[[ 95  47  14 -27 103  67  12  -8  11]
 [ 44  28  37 -39 103  47 -28 -61  -5]]
->
[[ -8  11  95  47  14 -27 103  67  12]
 [-61  -5  44  28  37 -39 103  47 -28]]

[[ 10 -18  -2 -15]
 [ 35 -65   5 -54]
 [-41  76  -5  63]
 [-28  58  -7  47]
 [ 28 -56   6 -45]
 [ 38 -75   5 -61]
 [ 23 -45   5 -37]
 [-39  67   0  55]
 [ -5   5   1   6]
 [ 44 -85   7 -70]
 [-35  56  -3  48]]
->
[[ -2 -15  10 -18]
 [  5 -54  35 -65]
 [ -5  63 -41  76]
 [ -7  47 -28  58]
 [  6 -45  28 -56]
 [  5 -61  38 -75]
 [  5 -37  23 -45]
 [  0  55 -39  67]
 [  1   6  -5   5]
 [  7 -70  44 -85]
 [ -3  48 -35  56]]

[[-10  14  -8   4 -36 -33  31   9 -39   1   5 -80   0  14 -11  34]
 [ -5  17   5  -3 -38 -30  17   9  -6  -8 -25 -66 -11  10 -11  32]
 [-11   4   1 -10 -38 -27  17  31 -17 -22  -9 -53 -15  28 -21  37]
 [  8  22   5   7 -48 -45  20  22 -21  11   6 -42  -3  10 -10  30]
 [-12  27   1   0 -24 -41  31  19 -29 -16  -2 -62 -18   2 -26  38]]
->
[[-11  34 -10  14  -8   4 -36 -33  31   9 -39   1   5 -80   0  14]
 [-11  32  -5  17   5  -3 -38 -30  17   9  -6  -8 -25 -66 -11  10]
 [-21  37 -11   4   1 -10 -38 -27  17  31 -17 -22  -9 -53 -15  28]
 [-10  30   8  22   5   7 -48 -45  20  22 -21  11   6 -42  -3  10]
 [-26  38 -12  27   1   0 -24 -41  31  19 -29 -16  -2 -62 -18   2]]

[[-15  12 -25 -14 -16 -37   3]
 [-54   7 -47 -21 -37 -15   1]
 [-26  17 -30 -16 -37 -31   0]
 [-63 -58 -51 -13  11 -30 -37]
 [-49  37 -53 -30 -49 -32  20]
 [ 14 -74  20  32  55  28 -44]
 [  1 -75   6  -2  34 -30 -35]
 [ 46 -55  45  35  47  32 -27]
 [-28 -69 -26  -8  42 -42 -35]
 [-93 -38 -71 -22 -24 -16 -33]
 [-46  55 -50 -32 -63 -26  30]
 [-13  31 -24 -13 -33 -30  12]]
->
[[-37   3 -15  12 -25 -14 -16]
 [-15   1 -54   7 -47 -21 -37]
 [-31   0 -26  17 -30 -16 -37]
 [-30 -37 -63 -58 -51 -13  11]
 [-32  20 -49  37 -53 -30 -49]
 [ 28 -44  14 -74  20  32  55]
 [-30 -35   1 -75   6  -2  34]
 [ 32 -27  46 -55  45  35  47]
 [-42 -35 -28 -69 -26  -8  42]
 [-16 -33 -93 -38 -71 -22 -24]
 [-26  30 -46  55 -50 -32 -63]
 [-30  12 -13  31 -24 -13 -33]]

[[-24  71  13  79 -30  20 -80 -76]
 [-38 -51  18  28  20 -24   5  72]
 [ 19 -62 -11  -2  61  60 -13 -42]
 [-75 -39 -15  43   4 -51  26  16]
 [-56 -67 -58  18 -61  13  23  -5]
 [-38  26  -6 -80 -48 -18  25 -40]
 [-63 -15  52  25  22 -41  18   7]
 [ -6 -75 -79 -61  13  22  43  28]
 [ 17 -61  60 -52  32 -71  60  35]]
->
[[-80 -76 -24  71  13  79 -30  20]
 [  5  72 -38 -51  18  28  20 -24]
 [-13 -42  19 -62 -11  -2  61  60]
 [ 26  16 -75 -39 -15  43   4 -51]
 [ 23  -5 -56 -67 -58  18 -61  13]
 [ 25 -40 -38  26  -6 -80 -48 -18]
 [ 18   7 -63 -15  52  25  22 -41]
 [ 43  28  -6 -75 -79 -61  13  22]
 [ 60  35  17 -61  60 -52  32 -71]]

[[-65 -66 -49 -52  45 -57  -7 -72]
 [ 17 -16 -28  72  20  31  12  24]
 [-50 -23 -12  44  69 -56  31  55]
 [-70 -99 -56  -7  -8  42  12 -15]
 [-35  29 -29  23  57 -52  49   7]
 [ 11 -80 -48 -29 -51  23  30  34]
 [  8  -5 -22 -82 -70  21  38   3]]
->
[[ -7 -72 -65 -66 -49 -52  45 -57]
 [ 12  24  17 -16 -28  72  20  31]
 [ 31  55 -50 -23 -12  44  69 -56]
 [ 12 -15 -70 -99 -56  -7  -8  42]
 [ 49   7 -35  29 -29  23  57 -52]
 [ 30  34  11 -80 -48 -29 -51  23]
 [ 38   3   8  -5 -22 -82 -70  21]]
---
[[-50  40 -51]
 [-27 -16 -27]
 [-14 -22 -32]
 [ 98   6  89]]
->
[-51 -16 -14]

[[-19 -29  73  18 -39]
 [ 24  15 -72 -29  41]
 [ 29  24 -87 -39  49]
 [-30  56  66  61 -45]
 [ 28 -13 -68 -49  42]]
->
[-39 -29 -87  56  28]

[[-83  47  -8  46]
 [-14 -42 -32 -18]
 [-10 -61 -54  -9]]
->
[ 46 -32 -61]

[[ 22 -86 -31 -51  49]
 [  0 -17  82  22  43]
 [  0 -99  -6  39  31]
 [ 54   4  26 -60  -6]]
->
[49 22 -6  4]

[[-25   5 -43]
 [ 27  61 -73]
 [ 15  -3 -69]
 [-40  74  83]
 [-38  21  -4]]
->
[-43  61  15]

[[-105    4]
 [  23  -17]]
->
[ 4 23]

[[-47   7 -33 -29]
 [ 31 -45  80  11]
 [-29 -47  39 -74]
 [  1  -5  43  90]
 [ -3  44 -31  71]]
->
[-29  80 -47   1]
---
[[-48 -28   4 -13]
 [-39 -25  35 -38]
 [ 51  95  22   4]
 [-11 -48   4 -38]
 [ 45  97 -21   5]
 [ 20  97  11  14]
 [ 53  90   6   9]
 [-24 -27  -2 -33]
 [-32 -20 -22 -27]
 [ 26 102  17   4]]
->
[[ 26 102  17   4]
 [-32 -20 -22 -27]
 [-24 -27  -2 -33]
 [ 53  90   6   9]
 [ 20  97  11  14]
 [ 45  97 -21   5]
 [-11 -48   4 -38]
 [ 51  95  22   4]
 [-39 -25  35 -38]
 [-48 -28   4 -13]]

[[ 24 -20  59 -10   9]
 [ 29 -39  47 -24  -3]
 [ 23 -13  56  -6   7]
 [ 15 -18  39 -13 -22]
 [ 42 -11  32  -8   5]
 [ 72 -76  -5 -55  11]
 [ 36 -49  65 -26  27]
 [ 15  -4  60  -1   7]
 [ 11 -14  46 -10 -18]]
->
[[ 11 -14  46 -10 -18]
 [ 15  -4  60  -1   7]
 [ 36 -49  65 -26  27]
 [ 72 -76  -5 -55  11]
 [ 42 -11  32  -8   5]
 [ 15 -18  39 -13 -22]
 [ 23 -13  56  -6   7]
 [ 29 -39  47 -24  -3]
 [ 24 -20  59 -10   9]]

[[-53 -22   7  21  -9 -21  23  16   1]
 [-63 -42  99  96 -60 -65  73  92  66]]
->
[[-63 -42  99  96 -60 -65  73  92  66]
 [-53 -22   7  21  -9 -21  23  16   1]]

[[ 11 -50  71 -43   6 -85  54 -85   8 -44 -93 -42]
 [-47 -46 -15 -32 -55 -46  76  25  24 -28 -54 -16]
 [-28   0 -45  -2 -59   6  33  37  40  22  47  35]
 [ 45  23 -81  43 -58  40  -5  -9  16  62  64  25]
 [-31  39   5  37  46  48 -72  72 -15   0  28  44]
 [-35  74  65  34  23  34   9 -87  13  54 -73  52]]
->
[[-35  74  65  34  23  34   9 -87  13  54 -73  52]
 [-31  39   5  37  46  48 -72  72 -15   0  28  44]
 [ 45  23 -81  43 -58  40  -5  -9  16  62  64  25]
 [-28   0 -45  -2 -59   6  33  37  40  22  47  35]
 [-47 -46 -15 -32 -55 -46  76  25  24 -28 -54 -16]
 [ 11 -50  71 -43   6 -85  54 -85   8 -44 -93 -42]]

[[ 54 -15]
 [ 76  28]
 [-70  61]
 [-16 -17]
 [ -2 -40]
 [-27  -8]
 [ 90 -13]
 [ 39  88]
 [-66  28]]
->
[[-66  28]
 [ 39  88]
 [ 90 -13]
 [-27  -8]
 [ -2 -40]
 [-16 -17]
 [-70  61]
 [ 76  28]
 [ 54 -15]]

[[-51  -4  42 -38 -38 -69 -82  -2 -26  26  54 -30   2]
 [-56 -47  20  -3 -85 -78 -61  16  -2  -8  25   8  -6]]
->
[[-56 -47  20  -3 -85 -78 -61  16  -2  -8  25   8  -6]
 [-51  -4  42 -38 -38 -69 -82  -2 -26  26  54 -30   2]]

[[ 64  17   0  10 -15 -36 -15   1]
 [  2 -13   0  -6  19  -5 -22 -17]
 [-71 -17 -12 -19  -3  19 -15 -36]
 [-24   0  10   2 -35 -23  -4  -8]
 [ 33   3  22   4  80  -6   6  11]
 [ 56  -9 -22  11  -5  69 -23   6]
 [-63 -24   5  -2 -28 -59 -18  -6]
 [  8   4  -6   0 -16  64  -6  33]
 [-55   3 -12 -23 -46  49   8   9]
 [-45  -5  18  -7  14 -28  -1 -15]
 [-49  -7   6 -21  42  33 -10  37]
 [ 26   8   8  -6  -9  30   4  35]]
->
[[ 26   8   8  -6  -9  30   4  35]
 [-49  -7   6 -21  42  33 -10  37]
 [-45  -5  18  -7  14 -28  -1 -15]
 [-55   3 -12 -23 -46  49   8   9]
 [  8   4  -6   0 -16  64  -6  33]
 [-63 -24   5  -2 -28 -59 -18  -6]
 [ 56  -9 -22  11  -5  69 -23   6]
 [ 33   3  22   4  80  -6   6  11]
 [-24   0  10   2 -35 -23  -4  -8]
 [-71 -17 -12 -19  -3  19 -15 -36]
 [  2 -13   0  -6  19  -5 -22 -17]
 [ 64  17   0  10 -15 -36 -15   1]]

[[-41 -26 -49   1  -5   2  57  20 -43 -47 -73]
 [-41 -63 -10  38   1  -5 -80  -2 -33  33  -2]
 [ 58  62  49   8  36   7 -25  46  27  16 -40]
 [ 57  39  50   6  20  -1 -59   1  28  47   0]
 [ -8 -55  -5  43  30  -3 -66  36 -41  16 -75]]
->
[[ -8 -55  -5  43  30  -3 -66  36 -41  16 -75]
 [ 57  39  50   6  20  -1 -59   1  28  47   0]
 [ 58  62  49   8  36   7 -25  46  27  16 -40]
 [-41 -63 -10  38   1  -5 -80  -2 -33  33  -2]
 [-41 -26 -49   1  -5   2  57  20 -43 -47 -73]]
